In the data rows, the value 128 means zero.
Here is a table of points, one per row:
[126 107 123 102 183 106 151 159 105  92 179 137  91 149 106 133 145 149  96 101 131  88 128 130 120 171 123 118 175  93 160 122]
[118 118 139 100 130 145 129 155 115 118 139 189  64 164 119 123 131 144 133 127 128 104 151 143 117 163 114 115 133 116 159  94]
[189  81 134 138 124  92 127 180 130 155  68 133 109 122 140 155  96 158 141 127 115 131 122 142 135 131 116 111 154 124 129 111]
[ 94  87 163 128  98 111 158 123 153 134 133 154 143 116 157 121 160 154 137 114 122 120 182  89 112 124 144 160 136  98 154  97]
[121  82 181 101 140 128 139 146 157 138 112 111 148 139 156 128 123 111 133 129 131 103 112 112 141  91 153 149 115 105 144 119]
[171  92 141 155 126 139 126 137 132 142 133  80 133 162 129 105 139 107 149 118 163 130 178 119 123 113 138 161 129 135 122 149]
[149 157 169 137 145 137 107 138 118 150 166  97 146 128 133 116 128 133 136 144 136 124 102 123  93 147 128 124 140 171 129 124]
[139 113 115 162 145  93 105 123 133 165 142 121 150 131 124 108 108 136 128 101 122 150  82 163 155 104 142 125 174 173 127 115]
[127 161 104 113  91 127 126 124 105 116  76  74 141 118  85 113  88 154  87 118 157 129 124 148  91 118 128 125 121 142  87 129]
[145 152 106 104 113 148 144 123 117 130  62  94 171 118 108 117 105 142  83 115 155  83 127 106 123 128 153 122  72 128  90 110]
[146 152 109 114  86 102 173 130 143  69  64  92 115 134  77 136  80 122  82 115 158 118 112 148  99 125 179 125 114 125  65 145]
[144 108  91 161 132 160 139 128  91 112  97 177  83 115 105 122 109 172  75 150 204 144 100 101 103 144 143 103 119 163  63 181]
[181 146 173 104 125 125 138 151 167 113 110 194 114 137 167  99 129 119  66  81 167 162 155 100 139  86 123  94 133  96 123 112]
[149 111 127  84 132 110 143 159 139 104 192 168  69 143 131  83 126 104  75 126 120 160 118 111 140 127 101 101 143 100  90 131]
[142 121 150 178 160 151 103 178 131 136 122 172 123 167 150 110  93 124 117  97  91  73 139 124 145 156 110 113 124 111 179 121]
[106 107 145 136 150 133 176 153 100  99 166 149 150 129 121 153 119 146 110 130  74  87 126 132 141 159  76 103 127 130 167 110]
[137  90 161 148 119 137 123 151 114 123 102 116 184 142 123 132 137 138 169 139 127 133 117 113 137 126 149 129 145  91 156 122]
[122  84 159 134 111 151 126 131 111 152 124 157 121 111 129 151 136 102 172 119 121 151 112 110 111 118 139 113 136  93 133 137]
[149 160  89 118 101 148 140 144  97 137  93 117  95  94 186 147 121  95 165 108 121 114  50 134 130 124  89 159 109 146 166 155]
[135 151 146 142 154 148 139 103 160 119 115 182 127 129  58 141 152 125 121 155 144 127 150 109 119 143 107 146 141 128 128 159]
[142 139 136 159 153 139 121 116 159 121 111 153 124 109  74 141 168 135 111 149 156 119 146 139  95 134 113 124 117 117 132 136]
[155 125 127 148 153 147 116 127 178 109 107 140 109 125  66 129 165 124 112 133 116 143 147 118  93 124 106 145 106 126 114 130]
[133 129 138 127 143 125 132 134 138 114 135 152 122  88 105 115 120 110  98 137 123 143 176 187 151 138 122 132 135 133 122 130]
[123 115 107 108 142 121 131 114 117 108 134 153 114 104 127 110 124 122 111 118 136 130 123 114 112 154 120 117 119 122  96 123]
[129 127 103 116 121 144 137 122 111 110 136 141 131 106 134 109 159 119  87 125 133 132 123 121 131 156 117 116 126 114 124 128]
[132 118 146 130 122 161 103 120 161 115 172 104 146 137 150 169 183 152 124 156 137 138 134 162 143 126 165 156 124 156 101 115]
[ 96 142 129 108 135 131 139 129 116  80 121  91 113 109 185 123 192  92 144 159 103  93 143 164 110  93 121 116 141 124 113 129]
[ 99 116 130 108 136 156 134 125 127  91 119  95 128 112 158 144 188 107 184 111 117 103 126 136 132 101 122 100 119 155 130 165]
[ 49 121 128  96 145 129 170 128  93 175  92 128 113 141 146  82 156 128 151 109 116 158 118 118 108  89 117 121  70 120 147 135]
[128 141 115 185 109  99  56 118  71 105 178  73 130 169 176 120  38  86 157  98 112 164 138 107 175 123 158 125 120 124 171 105]
[124 139 122 168 171 116  78 108  73 148 171  68 125 176 189 131  42  91 146 115 120 155 110 114 151 106 167 126 136 125 156 105]
[121 110  86 165 142  81 111 101  95 155 193  83 138 192 158 158  78  84 158 124 135 163 138 101 169 128 135 150 138 160 129  86]
[202 173 123 172 110 127 121 126  88 168 128 152 101 125 144 167 127 172 185 167 108 122 140 113 149 135 125 149 117 117 122 105]
[208 124 102 173 103 157 130 111 138 168 103 161 144 156 153 149 166 144 157 163 103 134 156 133 141 137 126 140 147  98 123 136]
[185 178  97 137 148 100 133 154 122 168 102 138 159 166 131 142 135 147 150 203 111 130 155 116 163  99 120 139 159 128 134 137]
[162 177  83 118 117 116  88 109 118 170 111 134 138 151  97 186 145 181 132 146 121 103 123 149 133 140 140 129 176 144 146 114]
[108 141 154  97 100  79 115 100 174 108 143 166 154 100 137 145 194 103 176 130 167 158 139 111  99  89  92 136 130 194  94 123]
[ 83 147 170 123 103  90  98  90 158 136 115 115 118 114  83 143 146 121 118 158 150 151 113 114 145 110 109 127 152 175 137 132]
[ 98 138 127 113 130 149  99 138 156 126 118 117 121  89 121 167 159  69 128 163 190 139 141 152 146  88 154 121 146 136 119 121]
[118 130 128 143  86 122 126 128 131 165 152 114 136 146  93 130 149 150 100 121 151 133 115 166 158 121 133 151 126 128 112 120]
[128 145 122 154 128 117 110  98 145 147 136 135 134 135 104  74 128 135 106 142 118 111  96 167 133 138 144 162 148 130 126 125]
[104  81 137 106 142 121 149 111  72 110 153 143 142  93 148 131 154 101 133 163 104 102 135 161 138 141 100 137 109  95 141 152]
[ 58 147 126 130 174 143 158  79 104 144 167 120 127 117 123  80 148 123 128  72  86 131 152 114 130 106  88 127 150  68 134  95]
[ 89 140 113 133 126 172 134 128 146 123  96 115 166 142 115 110  38 203 140 145 114 140 121 149 137 104 125 104 166 119 134 128]
[114 157 137 108 100 164 162 123 160 155 142  85 165 111 163  92  90 173 129 103 136 109 124 143 108 113 125 118 152 108 152 120]
[ 97 143 118 101 109 158 144 126 161 129 110 121 117 109 124 136  87 125 126 102 117 127 108 145 109 126 139 155 194 115 132  89]
[115 143 145 143 121 138 134 127 140 131 174 122 136 102  94 122 103 121 143 129 126 119 119 122 102 155 142 120 154 146 115 115]
[205 103 144 105 127 128 138 104 129 108 160 123 123 109 118 127 119 122 137 117 115 149 116 111 116 132 113 144 101  99 120 148]
[166 132 119 119 137 144  76 118 161  98 159 151 129 122 122 123 159 142 136 131 114  80 140 125 128 112 104  90  92 133 163 153]
[103 125 119 112 131 108 135 149 101  89 167 145 153 125 127 148 136  87 130 108  74 138 127 156 113 138 149 110  64 151 105 162]
[ 78 133  93 139  96 108 142 142 138 143 104 118 106 138 138 156 134 106 103 137 114 131 127 103 118 146 155 135  57 193 145 139]
[102 122 123 101 176  77 143 107 148 157  96 110 122 140 119 145 100 125 113 143 137 116 121 131 114 203 158 124  74 146 100 149]
[116 131 119  99 116 113 122 130 131 117  86  87 109  88 177 103 149 149 139 122 135 141 112 108 157 187 136 123 105 154 141 138]
[ 53 103 119 108  95 139 118 135 131 117 129 145 141 118 109 117 107 126 147  99 132 176 128  86 127 122 117 149 105  89 109 180]
There is one direction along which these points spread out most. Take the direction at right angles to it along which they spread out most. Go by this last direction. For each point below, how far along it does it lie, from 0 to 99? 50 is the average, and the first point above lies past it. One standard deviation of the points above along it is 16.
[127 161 104 113  91 127 126 124 105 116  76  74 141 118  85 113  88 154  87 118 157 129 124 148  91 118 128 125 121 142  87 129] : 19
[ 96 142 129 108 135 131 139 129 116  80 121  91 113 109 185 123 192  92 144 159 103  93 143 164 110  93 121 116 141 124 113 129] : 71
[124 139 122 168 171 116  78 108  73 148 171  68 125 176 189 131  42  91 146 115 120 155 110 114 151 106 167 126 136 125 156 105] : 46
[185 178  97 137 148 100 133 154 122 168 102 138 159 166 131 142 135 147 150 203 111 130 155 116 163  99 120 139 159 128 134 137] : 28
[149 111 127  84 132 110 143 159 139 104 192 168  69 143 131  83 126 104  75 126 120 160 118 111 140 127 101 101 143 100  90 131] : 70
[116 131 119  99 116 113 122 130 131 117  86  87 109  88 177 103 149 149 139 122 135 141 112 108 157 187 136 123 105 154 141 138] : 49
[106 107 145 136 150 133 176 153 100  99 166 149 150 129 121 153 119 146 110 130  74  87 126 132 141 159  76 103 127 130 167 110] : 75
[ 83 147 170 123 103  90  98  90 158 136 115 115 118 114  83 143 146 121 118 158 150 151 113 114 145 110 109 127 152 175 137 132] : 41
[ 53 103 119 108  95 139 118 135 131 117 129 145 141 118 109 117 107 126 147  99 132 176 128  86 127 122 117 149 105  89 109 180] : 63
